Named turns come first, each shown by rows before and after it. Which turns, in which order, take the first row of each pair that follows to the second? Write the first one first, as in the answered first pair.
vub (before |-> after):
[-4 -2  1 -1 -4 -7 -7 -2 -3 -5 11  8 -4  3  0  5 -3  0  7  4 -4  0  1  0
 -9 -2 -1  4] |-> [-5 -3  3 -3  1 -6 -6 -2  0 -5 10  5 -6  3  2  9 -1 -1  4  6 -5 -1  0 -1
 -8 -6  0  3]
[  5   0   1   3  -7   9  14 -15  -6  17   3 -14 -26 -17   7  10 -12  -6
 -21   4  -4 -19   0 -13  20  -3 -12 -14] |-> [  2  -6   5  10  -6  16  17 -17 -11  22  -4  -5 -22 -14  -8   5 -17   8
 -20   6  -2 -19  -4 -11  15   9  -4 -11]
[ -7  -4 -14  12 -15  12  -4   7   1  -8 -21  12  19   8 -15 -14  -3   5
  14   6   2  -5   6  21 -15   9  14   8] |-> [  5  10 -23  -1 -29  -5 -10  10   7 -17  -5   2  17   5   7  -7   2 -13
  15  -2  -1  -2  15  19  -7  -6   3  10]
duti (before |-> after):
[ -6 -10  13   3  14   0   0 -13   2  10 -13  12  -1  -3 -14  -6   2   9
  -2  -1   4  -4  -6   1 -13  12   9  -2] |-> [  4   0   0 -15   4 -18 -10 -13   9  -4   6   0  -8 -10  11   2   4 -15
  -4  -3  -1   0   1  -1 -15  -3 -10  -1]
[  2  -2   4   3  -3  -1   0  -4 -13   2   1   3   8   1  -2  -9  -4  11
   7 -14   4  10   5  -2   4   6   8   3] |-> [  5   1   0  -3  -1  -6  -5  -8  -9  -3   5   1   5  -2  10  -7  -3   4
   4 -15   4  11   8  -3   0   2   3   5]
[  4   1   4   7  14  21   4  -2  -8   8 -14  -4   8   4   6 -16  12   4
   8 -13   4   7   5  -5  20   0  10   0] |-> [ 10   8  -1  -7  11  10  -5  -7  -5   2  -3 -11   2  -4  24 -13  16 -10
   6 -15   5  10   8  -5  15  -8   0   0]
[  6   4  -6 -13 -14 -13  -6   5  -6  -2   1   2  -8   7  -2  -5  -7 -11
  15  -8 -26   9   8   4  -3   0  -3   8] |-> [ -1  -4  -1  -2  -9   0   0   6  -9   7 -12   9  -3  14 -16 -10  -6   3
  15  -6 -23   7   5   6  -1  12   7   7]
Sopum (before |-> after):
[ -2   1   4   8 -12  -7   6  10   1  -3  -2  -4   7  -3   7   1 -14   2
   7  -1   2  -9   2  -8  15  -4   1  -1] |-> [ -8  -7   7  11  -2   1  10   6  -3   0  -7  -2   8  -5   2  -1 -15   9
   0   4   4 -10  -3 -11   7   1   5  -2]
[ 12   7  -5 -13  -8   4 -17 -11  -1 -19  -1 -12  -8   8  10   1   1   4
  -3  -3  -1  -8  -4   8 -15  -5   8  -6] |-> [ 15  13  -8  -7 -20  -1 -14   2   0 -18   1 -11  -2  13   2   2   0   2
   5  -7  -7  -9  -2  10  -1  -8   9  -7]
[  0   1   9   3 -17   1  12   4   0  -8  14  -7  -4   8 -20  16   6  13
   3   2 -15  -1  -6  -6  13 -11  -2 -16] |-> [ -6  -8  11   0  -2  11  11  -8  -4  -7  10  -5  -9   6 -17  15   6  20
  -6   6  -9   0 -14  -8   2  -3   3 -20]
rut (before |-> after):
[  1   6   0  14 -16  -6  12  22   2   6  -1   1   6   9 -18   3   0   0
   6  -1  -7  -7   6  -3  18  -8   4  -3] |-> [ -4  -5   2   9  -9   3   6   5  -4   4  -5  15   4   2 -29  -2 -11  14
   4   8   0  -4  -4   3 -11  10   8   1]
[ -5 -10   5  23  11  30  21  -3  -8  11   1  -1   6  -1 -20   2  -1  14
 -18  10   9  -5  -7  -6  -1   9  14 -11] |-> [ 11  -1  -5   5   2  30  15 -17 -18   4  11   2   9 -12   5 -11  -9  12
 -22  -8  23   6   0  -4 -12   9   6  -7]
[  7  -1   0   1   9  -1  -6   2  -5  -1 -11   9  -1   1 -13   6  -6   3
   8   2  -3   1  -4   2 -10  11   3   4] |-> [17  8 -6 -7  3 -2 -9  1 -7 -5 -4  6  0 -3  2  0 -6 -1  5 -9  1  6  3  0
 -6  6 -4  6]
[ -5  -5   9  -1  12  -8  -6   6   1   3  -8   3 -13   7  -8  11   9   0
   0  16  -9  -7 -10   6  -2   5  10   3] |-> [  4  -4   2 -15   7  -5 -13  -9  -7  -2  -3   8 -12  -4   6   1   1   4
  -4   5   4   2  -6   9 -19   9   4   5]
Pairs:
Each pair is 2 to 3 turns apart.
[  4  -7  16   9  30  23   7 -11 -10  15 -21  13   2   6  12 -28   7  14
  -1 -19  11   7   6 -11   0  12  13  15] |-> [-14 -21  21  12  27   5   1 -10   9   6 -15  12 -16   4 -16   2   1   7
   5  23  -7  -5 -14  -7 -25  17   8  18]
duti, rut, rut
[ -4  -4  -7  -5  -7  -1   9   1 -18 -14  18  -5   3 -31  18  -6  -8   4
 -18   4   7   5   9  -6  -6 -25 -15   2] |-> [-12 -10   2  17  -6  11  19  13 -23  -2   1   6  16 -21 -12 -15 -13  24
 -13   6   6  -1   5  -3   7 -12  -1   2]
Sopum, duti
[ -2   4   0  -2  15  11  -5   0  -8  13 -11  -1   5   8  15 -19  11   0
   5 -20   9   3   8  -1  10   1   9   2] |-> [ -8   1   5  13   2   1  -1  17   1  13 -14   4   5  15 -17  -7   5   5
  16  -5  -4  -6   2   6  14   5  11   3]
duti, rut, vub
[ -2   8  -1   0   1   9  17  -1 -10   0  -7  -8   9 -10 -18  -6  -4   5
  -7  -6  10  -3   6  -6  20  -2   4   0] |-> [-10   7  -1  -1   9  -1  15  -1   0  -5  -1 -21   0 -10 -10   7   3  -8
  -9   6   1  -6   1 -10  22 -11  -1  -2]
Sopum, duti, rut
[ 15   3 -13 -18  -1 -16 -15 -14  -5 -13  11   2  -9  -9  20  -1  -4  -9
   4   1   7   9   4   6 -26   1 -14  10] |-> [  6   6  -6  11 -19 -25   0  22   7  -5   5   3   2   8 -23  13  -6  -9
  18  14 -11  -4   4   8   6  -4  -7   7]
Sopum, rut
[-14   2  -8  13  -2  -2 -10  12  11  -9  -3 -17 -23  -1   6  18  18 -15
  10  15 -23 -15   3   4   1 -16  -6  11] |-> [-11 -11  -6   6   3  19 -15 -14  -9 -10 -12   7 -17 -13   0  -5  -2  14
   6   8  -1  -4  -3  12 -35  12   2  15]
duti, rut
[  5   2  -2   3 -14   2   3   9  -1   1   6   4   8   0  -6  -7 -11   4
  -1  -6   1  -2   5   0   8   0   0  -4] |-> [  5   1  -1   1 -12   3   1   6  -3  -1   4   5   8  -2  -7  -7 -12   6
  -1  -7   4   0   3   2   3   2  -1  -2]
rut, rut, rut
[ -4   0  -2   4 -24  -3   5   1  -5  -8   2  12   5   3 -34  -5 -15   8
   3   6  -3   0  -4   7  -4  16  -5  -2] |-> [ -4   2  -1  11 -24  -7   8   9   1  -6   1   7   6  10 -34   1  -9   0
   7   7  -8  -3  -2   6  11   8  -5  -3]
rut, rut, rut
[ -2   4   1   0   8  -6 -15 -10  -1  -7  -3   2  -7   0  15  -3   1 -16
  -6   3   5  -8  -3   0  -9  -5 -14   3] |-> [ -4   7   3  14  -1 -11  -8   5   5  -2  -4  -1  -2   8   2   2   3 -20
  -2   6  -2 -15   0   2  10 -11 -13   1]
rut, Sopum
[ -5   0   3  -6   2 -21  -4   8  12 -10   4 -16  -8   5  21  10   0 -20
 -11  -1 -10   1  -5 -14   6 -16 -12  11] |-> [-19 -15  17  14  15   4   6   8   2   6 -19  -2   2  16  -9  -1  -4   7
 -11   3  -6  -4 -12 -12   6   3  10  10]
Sopum, duti
[ 12  -6   7 -10  -9 -13  -7   1 -19  -2   5  15  14   8 -31 -10 -18   8
   4  -5  -6  -1   2  13  -8  -1  -5   3] |-> [ 21   3   0 -19  -9 -14  -7  -1 -21  -4  13   5  16   4  -5 -15 -13  -1
  -2 -20   1   5  12   7   4 -12 -10   0]
Sopum, rut
[  4  -7   7  -6  -8  16  13  -6  -7 -23   7 -20 -14   1 -13  17  -2   3
 -11  24  11  -5  -7   7 -12  -7   1 -16] |-> [  3  -5   7  -3  -8  14  15   0  -2 -24   7 -25 -14   2 -12  20   2  -1
  -9  24   7  -9  -4   4  -2 -13   1 -16]
rut, rut, rut
[  4   8   1   1   4  25   4   4 -15  17  -2  -7  15   1  -5 -11 -12  12
  -2 -10  16   4  -3  -5   2  -4  -6  -3] |-> [ -7   4   7   8  16  22   5  10  -5  21  -7 -14   9   8 -11   0  -2   5
   0   2   5  -4  -9  -8   5  -6  -2  -6]
Sopum, rut, rut
[  8  12   4   4 -16  -7   4  10   4  -5  13  -4   2 -11   1   5  -7   0
  -2   1  -2   5   1  -4  10  -3  -8   3] |-> [ 11   7   5  -2  -7   6   1  -4  -4  -4   8   2   3 -12  11  -7  -7   8
  -7  -9   8  10   2  -4   0   6  -4   4]
duti, rut, duti
[ 1  5  1 -6  3  6  7 -7  1  4 15 -7  7 -8 14  8 -2  2 -1  1 10 -4 -7  2
 -9 -4 -6 -6] |-> [ -4   5   3   5  -2  -2  10   6   7   8  13  -9   7   0   0  15   2  -2
   5   9   1 -10  -8   4   4  -6  -3  -5]
Sopum, rut
[ -4  -2  -3  -4   6  -4  -8  -4  -1   5   9 -14  -6  -4   3   5   4   6
 -10  10   3   5  -9 -10 -11   6   8  -4] |-> [ -2   4  -3  10  -6  -2  -1  11  -2  12   5  -9   6   5 -14  -1   2  11
  -1   4   0   1  -4  -8   9   6  13  -5]
rut, Sopum, duti
[  7  -1  -2 -13 -10  -4   4  -7  -6 -10  10   3  -3 -14   5  -5  -7   2
  -7  -1   9   5  -3   2 -21   0  -8  -8] |-> [ -4  -9  10   9   4  10  18   4  -4   5  -7   1   1   0 -16  -3   0  12
  -8   7   2  -6  -8  -3  -4   1   7 -12]
rut, vub, vub
[ 10   3  -7  -4 -19  -1   4  -9   1 -11  23  10  -5 -21  11   5 -22   1
 -10   0   9   5  -4  -6 -14  -7  -8   1] |-> [-10  -8   7  24  -1  13  18   4   5   7   0   8   0  -5 -15  10 -13  16
 -10  14   1  -6 -13 -11   1  -1  11  -5]
rut, vub, vub
[ -4  -4   5   8   7   6   0  -9   1   6  -4  -6  -1   3  -1  -1   1   9
  -7   4   6  -5 -11  -5 -10   6   7   1] |-> [ -4  -4   3   4   6   3  -1 -10   4   2   1 -12  -3   0   4   5   0   3
  -9   8   4  -6 -12  -6 -13   1   4   0]
duti, vub
[ -9  -7   8   2  18  -3 -10  -2  -3   1 -11   9  -6   5  -4  -9   1  -1
   1   3   5  11   5  14  -9  16   8   5] |-> [ -6   3   4  -1   8 -19 -10  12   6  -2   0  -1  -7   9   3   4   7 -17
   8   1  -6   8  12  12   7   0  -1   4]
vub, vub, rut
[ -7   4   2  -3   5 -19 -10   3  11  -6   6  -7 -10   3   4  16  10  -9
   2  16  -2   4  -4   0  -7  -2  -2   4] |-> [ -2   1   1 -12   8  -6 -15 -12  -2  -4  -1   4  -5  -1  12  -1   5   3
  -3   0  15  15  -2   3 -20   8   2   6]
duti, duti, rut
[ 13  23 -13  -6 -10   5  -6   1  -8 -12  10  -3  18 -11  14 -15 -12  -6
   6 -33  15   5  19   6  12  -6 -12   6] |-> [-24  -5   8   8  45  25  -2 -17   2  -1 -11 -16  -6  -5  10  -1   5   4
 -11   4   8  -6  -7  -6  -7   2   4  -3]
rut, Sopum, Sopum
[-19  -8  -1  -1   4  -3  -9  -1  12  -5  -2  -6 -17   0  16   6  16 -23
  13   8  -9  -4  -5 -11   8   2  -3  -9] |-> [-17 -14   0  -5   7  13 -12 -16  -3  -3  -9   8 -13  -5  12  -9   4  -6
   8   2   7   4  -9  -7 -13  18   3  -5]
duti, duti, rut
[ -2   3   9   2   9  -2  -3  -1   0  11 -10   9 -16  13  -4  -3   5  -4
   5   2 -12   1  -6   0  -2  -8   2   5] |-> [  2   6   5  -4   2 -10  -6   0   1   6  -4  10 -16  11  -2  -1   2  -7
   9   1 -12   2  -5   2  -4 -10  -3   9]
duti, rut, Sopum
[ 11  14 -10   0 -31  -7   0  19   3  -2  18   1  16  -4  -3  -4  -9  -8
   9 -13  -3   0  15   8  19  -9 -12  -4] |-> [-11  -9   6  13 -12   6   0   7   2   2   1  12   7  -3 -38   2 -15  13
   7  16  -7  -6  -5  10  -9  14   2  -4]
vub, rut, vub
[ -3   8  -6  15   9  21   9  -3 -14   0  12  -2   9 -13  -2  -8  -5  10
  -8  -6  13   7   9  -9   2  -4  -1  -2] |-> [ -3   9  -6  10  14  18   5  -6 -12  -1  15  -5   3 -14   9  -4  -1   4
 -11  -3  13   9   9 -11  -2  -9  -5  -2]
duti, vub
[  5   1  -5  -6  -7  -5  -1  -3   4 -10  14  -5  -2 -12   6   8  -4  -6
  -8   2   1   3  -1   1  -5  -6 -11   1] |-> [ -5  -7   5  10   0  11   9   3  -2   1  -3   5   7  -3 -17  -1  -6  13
  -4   4   2  -2  -5   1  -1   6   3   0]
Sopum, duti
[ -7  -1   7   5 -15 -12  -3   4 -16 -10   0   7  14   6 -35  -2 -16   6
  25  11   5  -5  -7   2 -13  14   5  16] |-> [ -5   9   3  -1 -20 -30  -7  12  -5 -16  11  -6   8   5 -23  11  -8 -12
  27  11  -5  -8  -2  -1  -2  -2  -4  15]
vub, rut
[ -1  -8   2   8  18  17  16  -7   3   6  -6  -7   0   0   3  -4   6  -2
 -16  -1   8  -2   1  -7  11  -5  10 -14] |-> [ -7 -14   3  13   9  14  18  -4   5   3  -3  -1  -1  -1 -17   2  -6   5
 -13  12   5  -4  -6  -3   1   1  10 -13]
duti, duti, rut
[ -6 -13   7  -5  14   6 -15 -14  -8   6 -16  19  -3   3 -11 -11  -6  17
   7  -3   5   3  -5   6 -30  27  13   9] |-> [ 11  13  -4 -17   1 -22 -20   6   5   0  -3  -4  -5   9  27  -2  15 -19
  15 -22  -5   4  15   1   8  -6  -1   8]
Sopum, rut
[ 16   4  -9 -21  -2  -6 -17 -19  -3  -7  10  -2  -3  -9  30 -11  -3 -10
  -1 -13  13  10   4   4 -17   1  -7   2] |-> [-12 -11  12  13  31  16   2  -3   3  16 -19  -8  -2  12   3  -6  15   6
  -4   7   2  -7  -6  -4   7   6  19  -7]
rut, duti, Sopum
[  2  -4   2  -5   8   6  -3 -11   0   2   7  -9  -3   2  10   3  13  -7
 -12   7   9   0  -5   1  -8  -3  -8  -2] |-> [ -3  -7   5   0   9   4  -2  -7   3   3   5 -11  -5   5   4   6  16  -8
 -10  11   4  -3  -6   2  -3  -3  -6  -4]
rut, rut
[  6  15   4  15 -17   5  16  18 -12  -4   8  -9   4  -6 -13  -5  -1   0
  -1  -5  -4  -5  10  -1  32 -10   8   1] |-> [  8   3   1  -9  -8  15  -2 -16 -24 -13   9   6  -3 -21  -1 -15 -12  12
  -9  -5  13   7   3   5 -14   9   6   8]
rut, rut, Sopum
[ -3  -3   7  -3  15  -1   0 -11   3   9 -16   1 -18   5   3   7   8  -9
   5  11  -4  -3  -7   1  -9   7   2   3] |-> [ -2  -2   7  -1  18   7   4 -13   0  13 -19  -1 -14   6   7  -1  11  -6
   3   4   1  -1  -4  -1  -1   5   5   0]
rut, rut, vub
[  5  -4   2 -14  -8   0   1 -16   1  -5  19  -5  -5 -13  10   0 -10 -14
  -9  -4  -5   7  -2   4 -23  -4  -3  -2] |-> [-10 -11  10   1   3  -3   6  -3  12   3  10 -11  -9  -3  -6  13   1 -16
  -7  14 -20  -2  -9   0 -12  -6   6  -5]
rut, rut, Sopum
[  2  -9   0  -6  10   2  -3  -8   3  -5   7 -13  -5  -4  17  11   3  -9
 -10  -2   2  -2  -4  -4 -17  -3  -6  -1] |-> [ -8 -15   6   8   7   0   2   5   9   0   1  -9  -3   6 -10  17   0  -3
  -2  11  -8  -9  -9   0 -11   4   0   1]
rut, Sopum, rut
[  7   2 -10  -7  15  10   5 -14  -4   8   3   2  -2  -3  24  -9  11   2
 -12 -15   6   3   8  -8   5  -7  -8  -6] |-> [  1   0  -7   3  22  11  11  -7  -2  14  -3   1  -2   3  15  -7  15   5
 -11 -11   2  -2   7  -9  16  -8  -3  -9]
vub, rut
[  9   3  -4 -16   4 -16 -25  -7  -6  -6  -5   8  -3   3  12  -7   1  -5
  15 -12   1  10   6   7 -20   8   2  17] |-> [ -7  -3   4   5  12 -19 -15  12   5   3 -14   0  -6  15  -9   7  11  -8
  21   6 -17  -4   0   5  -2   4  11  12]
rut, rut
[-16  -8   3   6   3   0  -7   0  -1  -3  -4  -6 -17   6  -5   5  11   6
  12  16 -13 -16 -16  -8   3   4   2  -3] |-> [  4   5  -9 -12  -9  -4 -12  -8  -9  -8   9  -8 -11  -4  25  -5   7  -1
   8  -8   0  -5  -2  -8   5  -5  -8  -1]
rut, rut
[ -1 -11   5  -5   7  18  -3  -9 -16   3  -7 -10  -7  -4  15  16  -6  -3
 -14   7   3  -6  -2 -10 -19  -9 -13 -17] |-> [  6  -6   3  -3   5  21   1  -5 -20   6  -7 -10   2  -3  21   7  -5  -1
 -16  -7   6  -4   6 -11  -5 -14 -12 -19]
vub, rut, vub
[-13  -5  20  10  27   5 -26  -1  -1   9 -33  11  -8  23  10 -13  18   1
  11  -9  11   0  -2   2 -14   8  25   8] |-> [  4  15   8  -1   6 -13 -29  13   3   2 -16   1  -4  21  32 -12  21 -19
  15 -27   9   3  13   1  11 -10  12  10]
vub, rut, vub
[ -2  -6   5 -15  12   7 -11  -9  -8   1  -4   8  -7   1   4  -4   5   3
   5   5   3   3  -1   7 -17   6   8   4] |-> [ -6  -9   8  -3   9  11  -2  -3 -10   6  -8  10  -1   4 -13  -5   2  10
   5   9   1  -1  -2   7  -8   8  12   3]
duti, Sopum, duti
[  2  -8 -13 -13   1  -1  -9 -18  -4  -5  -1   7  -5  -2  -3 -11  -3   5
  11 -11  -2  15   3  18 -20   5  -1   1] |-> [ -4 -14  -7   3   6   9   2  -9  -5   5 -11  10   3   6 -21 -14  -1  15
  11  -8  -5   9   0  16  -9   8  10  -3]
vub, duti, duti
[-10   1  -2   4 -12   0   5  -1 -12  -3   6   9  -2  -9  -6  -7 -16  17
   6   4   0  11  -3   1 -11   4   1  11] |-> [-11  -3   0   4  -3   6   8  -5 -13  -2   4   6  -6 -10  -4  -8 -12  19
   2   7   2  10  -4  -2 -13   4   3   8]
vub, duti, Sopum
[ -4  -9  -6   1   2   8 -10 -12 -11  -5   0   8 -11  -8 -11   0   7  23
   9  13  11   5  -8  11 -21  24   5  13] |-> [ 11  11 -16  -9 -10 -17 -15   3  -1  -8  13 -11 -10  -3  20   6  23  -7
  16  -4   2   4  10   7   9  -2  -7  13]
Sopum, rut
[  4   2  -2 -10  11  -7 -15  -6   1  -4   0  -1  -6   2  17   2   7  -7
   5  -6   1   8   1   0 -10   5   0   7] |-> [ -7  -4   4   2  18  -7 -10   4   7   1  -5  -2  -9   8   2  10  10  -5
   6   5  -7  -1  -4   1  -5   5   6   4]
rut, rut
[ -1   3  -1 -12  22   3  -9 -10  -2   1 -12  -6  -8   3  27  -3  19  -6
  -5  -7   1  -1  -3  -6  -1  -3   1   0] |-> [ 11  13  -5 -10   4   0  -4   3  -6   3 -12   0   6   8  22 -13  15  -6
   2 -22   2   1   8  -1  17  -4   1   4]
vub, rut, Sopum
[  1   4 -18  -5  -8  -4  -9  -4   4  -7   9 -14 -12  -3  13   3   7 -11
   4   1  -4  13  -3 -16  13 -14  -6   4] |-> [-16 -12  -6   9  13  14  -6  -8  -3   4 -12  -6 -13   3 -10  -2   7   9
   3  11  -2   9 -14 -14   1   5  11   3]
vub, Sopum, vub
[  5   7  -6 -10 -11 -12  -5   3   2  -6   5  -1  -6  -6   4   7  -1  -5
   0   1  -5   7   0   8  -5   2 -11   6] |-> [  1   1  -3 -10  -2  -6  -6  -6   0  -6   3   0  -9 -10   5   7   0  -1
  -8   5  -2   9  -5   5 -15   6 -10   7]
duti, Sopum, duti
[  6   3   2  11  -4  11   9  14   2   5  -2  -8   1   2   0  10  12  -9
  -1   5  -3  -2   7  -8  15   2   7 -14] |-> [ 15   3  -3  -7  -8  13   0  -6  -8  -4   7   1   0 -11  14  -2   2  -4
  -4  -2  10   9   8  -3 -10  10   0  -9]
rut, rut, vub
[ 11   9  -1   4   5  11   9 -18   0  -5  -7   6  -6  -6  -4   6   6   4
  11  -2  -3  -2  11   8  -7  22   3   4] |-> [ 14  15  -3   2   9  10  11 -15   3  -6  -4  -4  -9  -5  11   8  14  -4
   6  -5  -4  -2  15   3   4  11   1   1]
rut, vub
[ -4   1  -2  -6  -9  -5  -8   5   2 -10  -4   4  -3   6 -13   6 -11   3
   3  11  -5   0   5   7  -4   8  -8   6] |-> [ -2   1  -1  -3  -9   0  -5   3  -1  -6  -8   7   2   8 -15  -1 -13  10
   3   7   0   0   5   9  -2  11  -5   6]
rut, duti
[  0  -4   7   0   4  20   2  -3 -12  14 -10   3  18   2  13 -14   3  -5
  -6 -10  14  -1   6   1   0   1 -14   7] |-> [ -9  -8  12   8  12  21   5   0  -8  17 -14   1  15   8   7  -8   8  -6
  -6   0   8  -8   2  -2   4   0  -9   3]
rut, Sopum, rut
